The rows of R fall into a few groups, and each row is roughly a mix of its group's hidden directions.
R (63 x 10):
[[-1.38  0.28 -3.18 -2.20 -3.46 -0.53  0.91  0.69 -1.46 -0.11]
 [ 1.52  2.55  1.27 -1.06 -0.51 -0.32 -1.83  2.64 -1.73  2.71]
 [-1.66 -0.60  1.82  0.44 -3.66 -1.32  2.01 -2.07  0.80  1.38]
 [-2.63 -2.10 -1.83  0.21 -0.09 -2.08  2.33  2.31  1.02  1.31]
 [-3.12 -1.10  0.37 -2.00 -2.67 -2.23 -0.34  1.79  0.54 -1.35]
 [-0.56 -1.37  0.46  0.17  1.47 -0.71  2.45  3.42 -2.81 -1.40]
 [ 3.29  1.92 -0.09  2.20  1.77  1.99 -1.01 -0.18 -0.06  2.25]
 [ 0.72  1.71 -1.98 -0.74 -0.57 -0.02  1.17  4.77 -0.46 -0.11]
 [-3.06  0.26  1.14 -3.12  0.85  0.32 -0.46 -2.70 -1.76  0.83]
 [ 0.59 -1.03 -2.02 -0.05  4.49  0.74 -2.32  0.49  0.30 -0.81]
 [-2.69 -0.04 -0.56 -2.04  0.01  0.06  0.08  1.66 -4.20  0.72]
 [ 1.52  0.92 -0.58  1.68  2.06  2.88 -2.55 -0.93  2.36 -0.92]
 [ 2.19 -0.18  0.49  3.36 -0.68  0.73 -1.33  3.10  0.50  1.90]
 [ 2.63  1.92 -0.84  1.02 -2.00 -0.22  1.02  1.74  3.48 -0.14]
 [-2.13 -3.11 -1.80  0.49  2.79 -1.50  1.13  1.83  0.42  0.30]
 [-2.13 -1.60 -0.20  0.42 -1.26 -1.97  3.52  2.63 -0.21  0.69]
 [-2.02  0.58  0.28 -2.17 -0.37 -0.11 -1.61 -3.80 -2.48 -0.38]
 [ 3.46  2.75  0.18 -0.03  0.33  1.92 -2.52 -0.90  0.86 -1.15]
 [-0.29 -1.98  0.55  0.76  1.91 -3.13  0.95 -2.38 -2.29  1.58]
 [ 2.59  1.26 -1.45  0.19  1.97  0.70  0.09  3.88  0.06 -1.65]
 [ 0.56 -1.32 -2.78  1.59 -0.63 -0.98  1.30 -1.72  1.20 -3.58]
 [-1.00  1.36 -3.75 -1.59 -0.60 -0.12 -0.66  3.00  0.62  1.72]
 [-0.66  2.47 -0.91 -2.75  1.18 -0.20  1.22 -3.79 -0.49  0.48]
 [-0.45  1.41 -1.92  2.27 -1.67 -0.59  1.29 -1.79  2.60  2.60]
 [ 2.81 -0.89  1.09  3.50  1.74 -0.63  0.51  1.87  1.78  0.28]
 [ 3.86  1.92  0.69  0.91  0.16  0.92  0.73  2.42  0.46 -2.29]
 [ 0.36  0.68 -1.43  3.36 -0.87  1.07 -1.25 -0.17  3.73  1.11]
 [ 1.41 -1.99  0.19  2.64  1.74  2.41 -1.80  0.83  1.42 -2.21]
 [-1.91 -0.36  0.90 -2.34  0.76  0.10  1.95  2.64 -0.32  3.33]
 [ 0.66  2.33  0.11  0.99 -2.06 -0.58 -1.86  2.52  0.96  3.23]
 [-1.72 -1.02  0.08  0.70 -1.90 -0.16 -2.73  2.51  2.86 -1.59]
 [-2.81  0.42 -0.02 -1.23 -3.82 -0.87  0.86 -0.85 -0.48  2.45]
 [ 1.63  0.70 -1.39  1.66 -1.20  1.46 -0.96 -0.18  2.38 -3.82]
 [ 3.32  1.38  0.29  1.56  1.44  0.80  1.01 -0.09 -2.10  3.00]
 [-0.86  3.71 -1.17 -2.15  0.17  0.19 -1.14 -2.67  1.60  1.03]
 [-0.88 -1.49 -2.79  0.16 -0.12 -0.47  2.07 -1.77  1.47 -3.46]
 [-1.46 -1.77  1.50 -1.16 -1.88 -1.42 -1.28  3.79 -0.78 -1.23]
 [ 0.41 -1.06 -2.41  0.96 -1.45 -2.62  0.06 -2.99 -2.11 -1.48]
 [ 0.52  1.23  0.98 -0.64 -0.83  0.26  2.04  3.48 -3.32 -1.17]
 [-0.56 -3.25 -0.56  1.96  0.90  1.19  0.37 -0.86  1.75 -3.37]
 [ 2.40  0.90  2.38  1.87  0.14 -0.77 -2.40  0.82 -1.76  2.59]
 [-1.00  1.17  1.63 -1.92 -0.60 -0.36 -1.87 -0.80 -3.25  2.95]
 [ 4.02  2.08  0.63  1.28 -0.70  0.77  0.44  1.16  2.14 -1.71]
 [-0.87  1.92 -1.54 -2.26 -2.93  2.35 -0.43  2.28  0.82 -0.69]
 [-1.56  1.58 -1.63 -3.01 -3.32  0.86 -0.53  1.05 -1.52  0.73]
 [-3.52 -0.22 -1.13 -3.76 -0.57  0.16  1.60 -0.59 -1.04  0.63]
 [-0.97  3.48 -1.24 -2.08 -0.18 -0.56  0.50 -3.10  0.70  1.74]
 [ 0.92  3.06 -0.78  1.52 -1.08  0.40 -1.88  0.53  2.09  3.15]
 [ 0.21 -0.88  2.02  1.46  3.64  1.09  0.59 -0.70  2.91 -1.37]
 [ 1.19  0.30 -3.05  0.69 -3.65 -1.49 -0.65 -0.63 -1.89 -1.17]
 [ 0.83 -3.44  0.64  3.21 -0.79 -0.14  1.02  2.68 -0.54 -0.43]
 [ 1.90 -0.59  1.61  1.99  1.47 -0.55  0.89  3.39  0.84  2.59]
 [-1.72  0.91  2.40 -2.54  0.85  0.88 -0.52  1.05 -1.37  3.44]
 [-0.78  1.83  2.57 -1.92  0.32  2.19 -1.40  2.16  0.00  2.62]
 [-1.23 -1.76  3.40  0.35  0.09 -0.27  1.16 -2.36 -2.93 -0.88]
 [ 2.76  1.17  1.07  0.18  0.92  0.04  0.87  1.05 -3.40  2.87]
 [-0.02 -3.37  0.73  2.17 -0.28  0.68 -1.20  2.75  0.89 -2.39]
 [-2.06 -2.08 -0.92  0.09  0.33  0.69 -0.25 -1.74  2.57 -3.59]
 [-0.43  2.03 -2.87 -2.29  0.43  1.23 -2.21  2.18 -1.60  0.98]
 [-1.73  0.41 -1.38 -2.15  1.46  1.21 -3.27 -1.41 -2.34  1.07]
 [-1.19 -3.12  0.48  1.43  2.00 -1.00 -0.30 -3.12  2.07  0.21]
 [-1.61 -1.73 -1.05 -0.32  2.05  0.28  2.66 -1.26  2.53 -2.55]
 [-1.95 -3.15 -1.21  0.14  4.03 -0.60 -0.67 -0.15 -0.60 -0.10]]
Here is one row of each group, with its name. Which group are the others in?
[ 0.80 -0.40 -2.93  0.08  2.88 -0.14 -0.10  3.72  0.83 -0.59]
S
[-2.72 -0.83  0.73 -3.55 -0.59 -0.99 -1.10  0.49 -0.20 -2.93]
N
[ 0.61  0.14  2.70  0.33  1.75  0.05  0.12  2.92 -0.05  3.63]
U

[ 1.80  0.42  1.21 -2.06  2.60  0.53  0.89 -0.62 -3.91 -0.08]
N
[ 1.08 -2.30  1.54  1.70  3.64  0.19 -0.41 -1.84  0.34 -1.98]
S
[-1.30 -1.05  2.00 -0.62  3.48  0.82  2.13  1.47  2.02  1.35]
U
[ 0.38  2.25  0.73 -2.12 -0.99 -1.79  0.92  0.77 -2.78  3.00]
N
[-2.88 -3.33 -0.20  0.72  0.73 -2.10  2.56  0.88  0.03  0.62]
S
[-1.77  0.78 -0.68 -1.48 -1.92 -0.48  1.80  3.32 -2.72  0.81]
S
